(in the rows, 128 means zero)
Each named move below is a turn or a mirror, shown by a few rows before and after it. Which moves, in which order, take the first row of each later pair to the second? The first pair is answered.
Gufo (before => after):
[145 132 129 121 146 133 136  95 132 180 169 113 159] => [138 134 133 114 153 143 117 107 122 185 150  99 161]
[156 113 151  99 103  96 106 112  86 143 164 161 145] => [147 114 153  91 111 107  85 127  74 149 139 143 145]
[134 111 152  95 140  97  81 138  85 137  95 130 120] => [153 106 145 117 122  69 131 102 111 120 150 169 116]
[101 149 128 152  23 112 115 134 114 111 142 167 124] => [ 88 151 133 136  37 131  82 158  97 119 105 143 126]
Matig (before => after):
[143  91 129 119 145 107 128 142 119 117 144 120 123] => [143  91 125 116 147 108 127 140 119 119 141 118 120]
[128 129 156 125 158 104 132 144 131 111 142 145 138] => [129 130 158 118 155  99 126 136 121 114 142 149 133]
[133 166  63 141 139 138 155  93 169 169 142  85 129] => [134 161  72 163 122 130 166 109 183 155 156  97 152]
[114 153  95 137 130 147 143 122 171 126 113 105 108] => [118 147 104 156 113 137 152 135 178 111 124 120 129]
bipap (before => after):
[ 79 136 125 132 123 152  99 159 111 113  58 102 104] => [ 94 125 148 151 158 148 117 186 147 106  77  96 143]
[107 135 145 137 126 142  90 172 112 116  89 105 145] => [107 145 132 160 115 147 117 168 146 117  98  97 159]
[122 130 126 105  99 146  87 118  91 163 112 116 143] => [141 112 153 125 142 136 103 154 126 153 136 111 186]

(2 to 3 moves a pair)
[155 124 139  95 159 120 116 126  98 151 144 134 116] => [158 126 131 109 167 120 141 116 126 148 157 133 112]  Matig, Gufo
[121 109 148 121 157 147  95 207 124 103  96  95 143] => [ 97 142 104 125 101 167 101 165 121 111  69  90 103]  bipap, bipap, Matig
[137 123 140 100 129 144 116 117 111 166 127 109 137] => [144 120 145 121 134 144 136 126 141 160 140 105 162]  bipap, Matig
[115 148 118 179  80 142 175 146 161 101 127 137 156] => [127 105 169 133 179 133 130 194 128  99 113 125 153]  bipap, Matig, bipap
[125 130 121 115 174 119 144 147 117 115 139 131 121] => [114 144 106 110 128 122 140 124  97 115 133 143 103]  bipap, Matig, bipap
[111 140 116 127 130 116  88 120 120 133 126 111 115] => [129 127 131 142 140  97 112 126 139 120 159 129 139]  bipap, Gufo, Matig
[128 117 118 112  96 117 127  95 101 138 140 150 105] => [146  94 148 105 154 107 120 126 110 135 150 142 127]  bipap, Matig
[132  90 169 107 153 108 101 131  83 108 147 142 115] => [143 109 150 155 109 107 154 112 140 112 185 147 156]  bipap, Matig
[153 106 130  97 138  82 133  99  83 124 180 175 134] => [149 130 124 148 159 118 156 145 171 136 162 113 204]  Gufo, bipap
[143 143 117 158  97 119 164 119 180 128 158 142 164] => [158 112 150  99 114  95 113 113  98 138 164 172 148]  Matig, Matig, bipap
[142 156  94 136 107 148 142 100 138 140 131 107 140] => [141 131 122  98 127 134  98 121  81 134 119 123 120]  Matig, bipap
[140 121 143 113 176 117 111 136 148 124 151 108 155] => [115 160  98 122 124 149 111 106 153 142 121  88 137]  bipap, Gufo
[148 121 131 114 135  98 159 105 127 113 169 157 128] => [114 136 122  96 156 146 108 147 117 132  90  93 126]  bipap, Gufo, Matig
[143 157 101 127 124 161 146 127 166 179 109  72 156] => [162 139 105 116 100 114 176  72 136 157 168 143 113]  bipap, Gufo
[126 116 186 114  92  97  99 185  74 108 127 134 161] => [119 124 164  75 138 121  78 156  61 139  98 100 113]  Matig, Matig
[105 161 117 121 111 135 110 121 100 152 110 111 161] => [109 161 116 113 111 130 111 105  96 156 117 115 151]  Gufo, Matig, Gufo
[144 121 179 114 141 102 125 154  95  97 162 135 132] => [120 156 128 101 107 131 123 101  85 121 128 115  75]  bipap, bipap, Matig
[112 139 123 116 138 126 110 142 111 126  69 113  77] => [133 120 157 153 152 107 140 185 155 103 106 123 142]  bipap, Matig
[138 114 123 141 110 145 117 146 114 155 126 102 145] => [140 113 123 132 107 140 115 137 104 160 128 110 138]  Gufo, Matig, Gufo
[134 124 121 108 176 112 136  98 172 169 126  61 137] => [146 109 151 142 106  75 150 120 163 134 171 118 192]  Matig, Matig, Matig
[144 133 103 145 133 111 175  82 161 134 171 152 104] => [121 135 121 131 182 155 115 156 159 155  96  82 144]  Gufo, bipap
[158 107 173 137 104 103 135 134 134  90 150 177 174] => [135 143 141 159  78 145 137 138 171 113 106 126 191]  Gufo, bipap
[133 134 109 145  97 119 155 105 139 129 153 149 122] => [143 110 142 144 149 114 146 151 146 121 155 136 153]  bipap, Gufo, bipap
[122 127 142 174 133 122 151 167 164 102 143 136 161] => [117 139 120 129  73 117 117 104  84 127 136 164 110]  Matig, bipap, Matig
[129 152 137 116  80 127 125  85 105 139 150 160 166] => [140 141 153 131 103 122 138 105 131 134 164 154 195]  bipap, bipap
[125 132 110 124 117 132 127 111 134 134 130 110 128] => [128 123 126 123 146 129 121 135 137 126 123 104 133]  bipap, Matig, Matig
[120 104 135 126 126 137  99 134 109 134 118 148 134] => [117 109 129 126 145 150 101 132 124 139 107 128 125]  Matig, Matig
[145 108 163 133 105 107 102 154 100 131 152 158 136] => [157 119 152 158 125 119 137 148 156 142 167 136 161]  Matig, bipap
[142 122 137  97 198 143 130 132 134 140 132 114 114] => [124 156  92 128 135 158 159 101 158 138 124 110 101]  Matig, bipap
[133 147 152 142 175 139 116 172 140 129 148 117 128] => [147 137 159 137 144 113 123 146 118 125 182 158 129]  Gufo, Matig, Matig
[141 115 132 129 134 140 128 121 131 128 149 125 123] => [137 120 127 138 124 148 130 128 140 128 143 117 134]  Gufo, bipap, Matig
[141  95 175 131 139  59 120 150 101  95 148 167 148] => [130  99 170 101 163  81  83 160  80 117 108 137 133]  Gufo, Matig
[107 132 123 135 112 104 134 108 106 120 160 161 123] => [106 138 130 157 137 123 140 144 150 126 148 126 167]  bipap, Gufo, bipap
[163 118 146 138 130 109 145 133 146 130 155 148 138] => [148 137 117 123 101 121 137  98 125 145 137 144  99]  bipap, Matig
[132 143 129 116 139 148 123 128 131 164 115 100 156] => [128 135 142 107 145 143 110 141 112 156 109 107 154]  Matig, bipap, bipap
[113 134 128 125 108 118 129 105 132 124 138 140 135] => [111 135 122 115 122 125 124  99 128 134 130 131 124]  Matig, Matig
[134 136 133 118 133 141 105 145 126 159 115 103 173] => [149 132 127 140 117 118 145 123 150 143 159 136 175]  Matig, Gufo
[111 143 113 136 112 137 128 143 131 127 102 127 125] => [119 139 112 132  98 123 136 124 121 127 124 150 117]  Gufo, Matig, Matig
[103 139  76 141 100 132 134  92 131 162 150  82 109] => [125 108 116 154 164 117 141 142 162 147 174  79 158]  bipap, bipap
[122 124 120 150 136 117 166 133 166 105 132 138 114] => [117 124 116 119 117 113 137 112 113 114 119 154  82]  Matig, bipap, Matig
[134 112 138 155  68 109 137 142 111 102 157 136 171] => [133 114 124  96  94 119  99 100  60 139 139 125 117]  Matig, Matig
[125 153 110 106 164 139 133 118 163 143 106 105 137] => [119 148 102  90 118 122 124  88 118 131 113 145 102]  Gufo, Matig, bipap
[136 136 107 131  93 117 140 122 109 119 137 137 103] => [129 138 103 118 107 130 121 127 101 130 116 119  94]  Matig, Gufo
[117 102 143 109 132 131  83 178  80 119 105 144 135] => [138 110 123 147  94 103 155 126 122 104 170 186 131]  Gufo, bipap
[159 114 132 120 172 147 118 105 156 150 150 141 163] => [135 138 102 110 133 170 102  83 141 165 116 127 137]  bipap, Gufo
[130 132 117 140 142 152 148 129 152 115 120 104 123] => [124 126 133 138 115 149 119 156 120 111 109 113 146]  Matig, Matig, Gufo
[154 112 141 101 168 123 109 126 110 159 145 125 159] => [158 114 136 103 170 119 125 112 122 158 158 129 152]  Gufo, Matig
[115 132 122 140 131 142 144 148 165 120  95  92 143] => [104 137 115 131 112 145 131 141 142 117  83  98 123]  bipap, Matig
[144 128 119 125 152 129 147 118 144 129 146 134 137] => [130 138 108 108 136 143 121 113 117 139 115 127 115]  bipap, Gufo
[113 142 131 111 129 163 101 125  94 150 110 110 120] => [117 157 115 144 116 169 137 120 141 151 125 100 143]  bipap, bipap
[123 117 136  95 146 111 118 128  88 116 109 133  97] => [129 123 142 128 171 122 141 162 149 117 114 102 148]  bipap, Gufo
[113 130 129 147 105 102 157 119 149 121 142 136 133] => [ 96 138 129 133 117 128 121 145 137 135  97 101 138]  Gufo, bipap, bipap
[126 120 151 142 139 124 118 159 127 111 116 124 143] => [119 139 131 154 106 137 122 143 137 121 110 118 146]  Matig, bipap, Gufo
[136 118 155  88 106 122  88 124  66 145 108 141 158] => [123 133 133  89 163 156  94 127 109 159  72  88 134]  Matig, Matig
[122 127 115 124  71 138 134 102 118 152 123 141 132] => [141  93 154 113 116 109 129 126 106 135 147 162 144]  bipap, Gufo
[137 104 166 109 159 111 124 165 114 121 143 139 148] => [130 144 119 149 110 128 174 128 171 134 152 124 153]  Matig, bipap
[140 111 157 144  96 114 117 129 120 101 154 143 146] => [133 120 137 106 148 139  94 102 109 133 123 103  94]  Matig, Matig, Matig
[117 129 141 149 117  99 141 135 131 107 133 129 129] => [128 123 149 141 133  95 138 131 128 114 144 129 135]  Matig, Matig, bipap
[104 168  93 106 130 154 104 121 135 166  72 116  71] => [140 114 145  87 176  93 116 121 107 133 138 178  64]  Gufo, bipap, Gufo
[138 106 139 120 164 129 140 109 142 153 131 128 115] => [133 108 140 124 168 137 134 124 147 151 118 115 125]  Matig, Gufo
[128 131 130 119 144 141 119 128 126 142 116 111 123] => [122 140 118 127 115 142 126 119 127 140 116 115 117]  bipap, Matig, bipap
[134 112 141 103 175 152  95 163 125 150 101  86 161] => [114 127 120  94 125 155  80 139  89 150  78  99 124]  Matig, bipap, bipap
[112 136  91 120  72 105 152 123  92 113 145 147 120] => [118 114 130 113 162 120 124 192 113 115 120 102 161]  Gufo, Matig, bipap
[132 122 154 125 132 116 122 100 109 139 155 135  46] => [130 146 139 173 136 146 150 128 185 149 144  88 101]  bipap, Gufo, bipap
[137  99 128 123 200  92 105 127 136  92 113 128  90] => [120 128 112 174 159 116 127 153 186  86  96 102 140]  bipap, Gufo, Matig
[124 125 104 123 131 128 141  95 140 123 133 133  84] => [123 118 123 118 168 142 118 142 149 130 108 101 114]  bipap, bipap, Gufo
[114 137 119 148  81  97 124 103 145 134 130 148  85] => [128 105 152 124 144  78 109 124 126 127 140 152  80]  bipap, Matig, Gufo
[130 154  99 142 102 149 112 120 144 114 116 107 106] => [137 150 103 151  86 136 122 117 143 105 134 126 114]  Gufo, Matig, Matig
[104 146 103 130  55 139 103 102  84 129 103 136 102] => [150  90 169 140 142  88 127 152 111  95 170 169 152]  bipap, Gufo
[112 111  85 169  88 130 143 103 136  68 136 168 117] => [109  87 109 116 146 134  84 124  82  76 103 155  90]  bipap, Gufo, Matig
[128 119 118 139 185 107 165 148 128  83 142 130 126] => [ 96 152  88 148 142 141 151 149 129  96  95  99 121]  bipap, Gufo, Matig
[107 105 119 117 119 118 106 142  88 117  95 151  84] => [101 114 109 131 150 137 120 153 128 118  79 120  83]  Matig, Matig
[139 106 144 104 130 110 130 144 116 120 145 126 124] => [138 117 128 111 104 111 143 118 122 131 153 128 123]  bipap, Matig, Matig
[128 118 126 114 144 121 156  64 124 114 161 167  99] => [134 115 133 126 154 119 167  73 143 111 173 164 117]  bipap, bipap
[132 151 109 109 143 172 101 123 143 188  98  69 155] => [131 150 113 103 135 171  90 129 132 189  96  72 159]  Gufo, Matig, Gufo
[176 102 136 145 152 107 141 128 176 155 195 132 199] => [123 148  80 102  76 155  78  87 102 193 105 103 128]  bipap, Gufo
[116 128 118 141 137 134 129 143 142 123 104 114 113] => [119 122 127 150 111 122 134 149 135 112 120 134 130]  Matig, Matig
[140 128 140 106 172 154 110 150 146 140 105  76 134] => [162 116 155 144 117 110 158 139 159 106 170 137 159]  Matig, Gufo, Matig
[106 149 114 121 156 158 137 129 140 167  74  85 106] => [114 129 152 164 138 131 158 182 166 126 104 112 167]  bipap, Matig, Matig
[126 136 118 135 122 111 136  85  95 109 152 153  96] => [136 135 119 162 132 111 163  97 135 104 168 147 123]  bipap, bipap
[124 164 104 127  69 135 107 103 130 146 117 138 143] => [128 134 137  97 166 139  76 146 124 143  96 113 140]  bipap, Matig, Matig
[128 120 136 112 178 137 113 143 141 145 112  88 134] => [123 141 115 153 123 139 149 131 176 136 126  96 152]  bipap, Matig
[114 118 132 150 126 124 189 119 195  98 180 127 122] => [106 114 146 162 113 130 173 157 191  87 161 120 150]  Gufo, Matig, Gufo
[146 132 133 130 167 125 133 117 134 140 135 110 143] => [137 147 114 149 127 128 149 107 148 134 135 114 143]  bipap, Matig, Matig
[136 112 126 128 170 117 149 116 150 137 161 116 129] => [123 113 133 119 173 135 115 145 132 144 127  96 142]  Matig, Gufo
[114 128 123 136 140 135 134 126 135 112 114 125  95] => [118 125 126 139 141 130 140 123 140 109 123 131  97]  bipap, Gufo, bipap
[149 133 121 138 189 134 128 133 178 153 143  96 148] => [158 117 122 115 168 102 137  90 137 138 178 152 101]  bipap, bipap, Gufo
[116 122 146 121 148 150 116 204 141 111  99 109 139] => [132  99 158  96 139 108 125 168  99  92 140 168  99]  Gufo, bipap, bipap
[134 141 141 155 133 135 148  94 132 137 141 128 156] => [122 147 140 146 134 149 125 113 123 141 110 106 158]  Gufo, bipap, Matig
[122 134 114 126 152 139 144 133 163 125 108 113 102] => [120 131 116 135 144 133 153 137 166 112 113 121 102]  bipap, Matig, Gufo
[111 128 134 133 127 126 128 151 167 135  99 118 130] => [124 119 138 135 119 102 149 127 163 123 135 149 117]  bipap, bipap, Gufo
[124 131 116 125 102 139  61 132 100 112  95 165 104] => [142 134 102 146 102 121 115  92 137 102 141 189  86]  Matig, Gufo
[120 127 116 158 118 120 176 137 163  75 132 151  80] => [116 103 149 127 169 123 126 183 131  79 100 133  90]  bipap, bipap, Gufo
[144 113 134 107 132  91 121 107  90 111 161 167  91] => [154 116 134 131 187 101 154 124 157 116 171 132 122]  Matig, bipap
[150 129 138 115 150 164  85 121 108 162 123  71 140] => [140 146 116 140 127 177 106 112 136 160 117  63 138]  Matig, bipap
[130 133 113 145 118 107 142 118 130 116 166 135 140] => [133 123 123 124 127 104 123 115 105 119 166 140 130]  Matig, bipap
[112 118 139 146 122 131 114 173 121  84  99 132 103] => [117 126 132 166 115 132 138 168 153  83 113 131 116]  bipap, Gufo
[137 108 162 122 158 118 129 134 122 124 153 143 137] => [130 134 129 146 127 136 159 108 162 136 152 128 141]  Matig, Gufo, bipap
[124  96 140 115 136  86 145 128 113 104 144 166  87] => [128 106 126 135 174 104 170 130 168 114 142 131  96]  Matig, Matig, bipap
[113 129 156 149 142 137 130 157 143  87 121 121 139] => [ 96 149 125 143  99 148 125 125 126  98 104 123 110]  Gufo, bipap, Gufo
[ 97 147  86 115 147 156 131 103 134 116  93 110  57] => [115 111 138 133 204 136 134 169 158  87 114 114 111]  bipap, Matig
[100 146 101 133  51 154 105 103  97 138 114 139  97] => [129  86 176 113 151 119  82 172  81 113 138 152 136]  Gufo, bipap
[123 134 124 159 112 127 159 119 163 114 162 141 130] => [128 129 130 130  98 117 137  96 119 126 169 160 114]  Matig, Matig
[128 124 148 162  75 119 120 136  71 142 105 137 136] => [131 124 139 146  85 119 118 113  60 154 107 138 114]  Gufo, Matig
[113 144 108 120 146 137 115 107 136 128 119 109  96] => [118 142 106 139 141 129 138 104 159 116 139 121 102]  Gufo, Matig
[133 110 112 130 110  94 165 113 110  94 150 176  48] => [130 115 105 149 128 106 186 122 148  88 149 158  52]  Gufo, Matig, Gufo
[141 139 113 122 121 135 139  91 142 150 138 126 113] => [136 141 116 136 128 142 146 108 162 147 131 114 122]  Gufo, Matig, Gufo
[158 114 151 109 161 122 117 129 129 151 139 109 163] => [138 133 129  96 132 140  99 115 110 164 108  96 139]  bipap, Gufo, bipap
[131 119 173 153 129 123 126 144 114 129 180 157 183] => [114 153 125 140  74 141 123  82  93 153 164 157 134]  bipap, Matig
[127 132 117 137 161 166 131 164 175 127  85  91  93] => [123 134 102 128 137 152 142 123 154 115  97 125  41]  Gufo, bipap, Matig
[108 120 151 107 163 139 118 162 122 120 109 115 130] => [111 116 158 123 150 132 125 172 130 108 117 126 149]  Matig, Matig
[137 132  97 119 169 129 132 132 148 113 104  93 112] => [149 126 101 141 146 111 163 123 164  99 137 119 124]  Gufo, Matig
[128 108 146 103 114 110  97 137  72 122 132 167 123] => [146 113 144 144 171 124 144 156 166 128 154 128 168]  Matig, bipap
[118 146  99  75 129 155 128  68  93 182 124 122  77] => [148  99 158  86 225 131 140 131 130 156 155 118 122]  Gufo, bipap, Matig
[114 117 126 124 163 114 112 156 125 140  93 100 124] => [120 134 105 156 136 113 156 132 168 139 121 108 134]  bipap, Gufo
[159 129 135 136 107 155 137 130 115 130 119 119 158] => [165 121 142 136 110 141 143 125 112 122 134 134 156]  bipap, bipap, Gufo
[122 141 108 111 172 155 126 109 149 142 106  96  88] => [122 135 126 167 138 139 160 148 186 104 130 116 142]  Matig, Matig
[125 128 157 163 115 141  97 145 111 130 138 132 199] => [116 150 122 140  89 157  87  97  87 155 119 126 153]  bipap, Matig, Matig
[127 125 139 138 157 119 157 138 167 130 166  97 148] => [102 151  99 126 106 135 148  95 142 142 136  96  96]  bipap, Matig
[141 112 116 104 103 104 187 104 132 146 140 165 108] => [137 103 122  81 167 117 166 121 130 153 113 137  88]  bipap, Matig, Matig
[114 135 107 159 146 145 157 138 173 105 105 102 100] => [111 130 106 158 129 132 161 127 159  88 114 127  80]  bipap, Matig, Gufo
[ 95 132 126 124 115 125 138 156 115 146 125 141 131] => [ 99 130 120 115 120 121 138 137 109 151 132 146 117]  Gufo, Matig, Matig
[118 161  94  95 123 172  98 112 133 180  85  66 135] => [133 152 109 121 150 166 120 136 177 172 107  57 173]  bipap, bipap
[141 146 120  96 140 138 122 134 138 179 107  91 182] => [149 139 112  80 103 108 130  84  97 169 138 143 138]  Gufo, Matig, bipap
[128 108 137 118 101  94 123 141 120 111 148 165 131] => [124 107 132  94 117 103 101 131 101 128 130 153 110]  Matig, Gufo
[144 110 155 117 116 105 123 119  95 111 137 179 119] => [135 118 159 104 132 130  89 143  89 135 100 141 139]  bipap, Matig, Gufo
[141 144 149  90 150 162  95 128 107 107 135  98 157] => [155 144 143 118 140 143 142 102 142  91 181 125 156]  Matig, Gufo
[117 151 106 155 114 154 140 108 152 140 136 114 119] => [114 128 132 115 123 137  96 121  86 132 125 135  99]  Matig, bipap
[140 118 165  97 154 149  91 139 104 130 109 123 147] => [159 117 156 129 145 122 153 100 146 111 168 159 140]  Matig, Gufo
[104 177  89 150  74 116 175  87 144 108 142 153  80] => [100 180 108 170 130 154 155 164 192 120  98  86 150]  Gufo, bipap, bipap
[113 131 111 114 137 148 110 114 105 131 108 117  90] => [131 111 132 117 169 124 127 118 115 116 139 134  92]  Gufo, Matig, bipap
[110 133 126 119 150 138 112 137 107 120 101 122 103] => [121 131 121 146 141 121 157 123 143 104 139 142 107]  Matig, Gufo
[126 130 128 115 129 125 118 120 115 108 144 140  79] => [132 122 147 116 158 131 105 161 123 109 133 123 113]  bipap, Matig, Gufo
[144 112 124 152 153 131 136 104 146 123 150 121 113] => [136 122 111 156 145 143 135 105 153 129 137 109 118]  Gufo, bipap, Gufo
[142  98 155 135 140 120 100 189 130 125 129 118 178] => [131 137 103 141  46 127 115 116 115 147 134 137 149]  bipap, Matig, Matig
[134 125 125 112 167 136 121 123 134 137 118 118 111] => [134 124 133 142 155 130 139 143 158 119 128 124 135]  Matig, Matig
[143 104 126 121 100 121 140 107  84 123 168 170 100] => [144 127 100 148 115 143 174  90 145 138 172 136 107]  Matig, bipap, bipap
[135 124 132 145 140 128 121 170 140 139 115 112 160] => [139 107 145 118 140 107 105 155  92 132 123 144 127]  Gufo, bipap, bipap
[121 116 136 129 111 142 111 155 114 115 123 131 130] => [118 125 122 136  95 147 118 142 124 120 122 129 127]  bipap, bipap
[127 103 144 106 144 127 106 140 117 105 135 151 126] => [106 138 112 128 117 159 113 136 149 121 105 116 136]  bipap, Gufo, bipap
[119 131 108 106 173 155 109 123 107 135  90 109  63] => [138 114 117 117 179 120 146 105 118 113 140 150  51]  Gufo, Matig, bipap
[141 126 135 114 112 130 121 110 107 154 142 136 134] => [140 135 123 125 125 142 138 106 138 162 141 118 137]  Matig, bipap, bipap
[114 120 177 114 166 113  94 173 117 131 109 125 182] => [121 117 176  93 157 103  86 148  89 139 118 141 165]  Gufo, Matig, Gufo
[163 115 152  96 157  83 140 117 175 141 188 148 150] => [148 141 111  97 104  94 146  70 169 155 179 151 119]  Matig, bipap
[104 150 109 119 123 156 128 130 125 109 111 104  56] => [109 130 134 117 157 146 118 166 124  94 110 104  70]  Matig, bipap
[125 148 106 138 116 142 140 105 159 150 137 107 141] => [116 137 126 109 126 144  93 133 114 152 105 104 138]  Matig, Gufo, bipap
[114 151 114 124 156 168 127 126 138 149  99  91 113] => [127 131 127 100 151 135 127  98  95 134 129 137  76]  Gufo, bipap
[123 139 107 136 108 132 137 128 136 128 114 126 122] => [135 121 124 116 128 113 133 124 116 123 130 147 109]  bipap, Gufo, Matig
[133 134 130 106 101 122 116 112 105 140 149 126 134] => [144 121 142 103 142 117 123 120 117 139 160 119 138]  Matig, Gufo, bipap
[158 138 106 128 123 137 115 116 113 188 111 120 145] => [164 140 102 137 122 128 135 102 127 183 131 129 139]  Gufo, Matig
[112 119 118 135 145 147 125 147 140 133  95  90 143] => [128 108 129 153 100 111 149 134 133 114 145 141 160]  Matig, Gufo, Matig
[124 102 131  94 100  93 130 113  86 112 163 184 137] => [121 121 108 118  75 102 154  97 118 113 169 178 144]  bipap, bipap
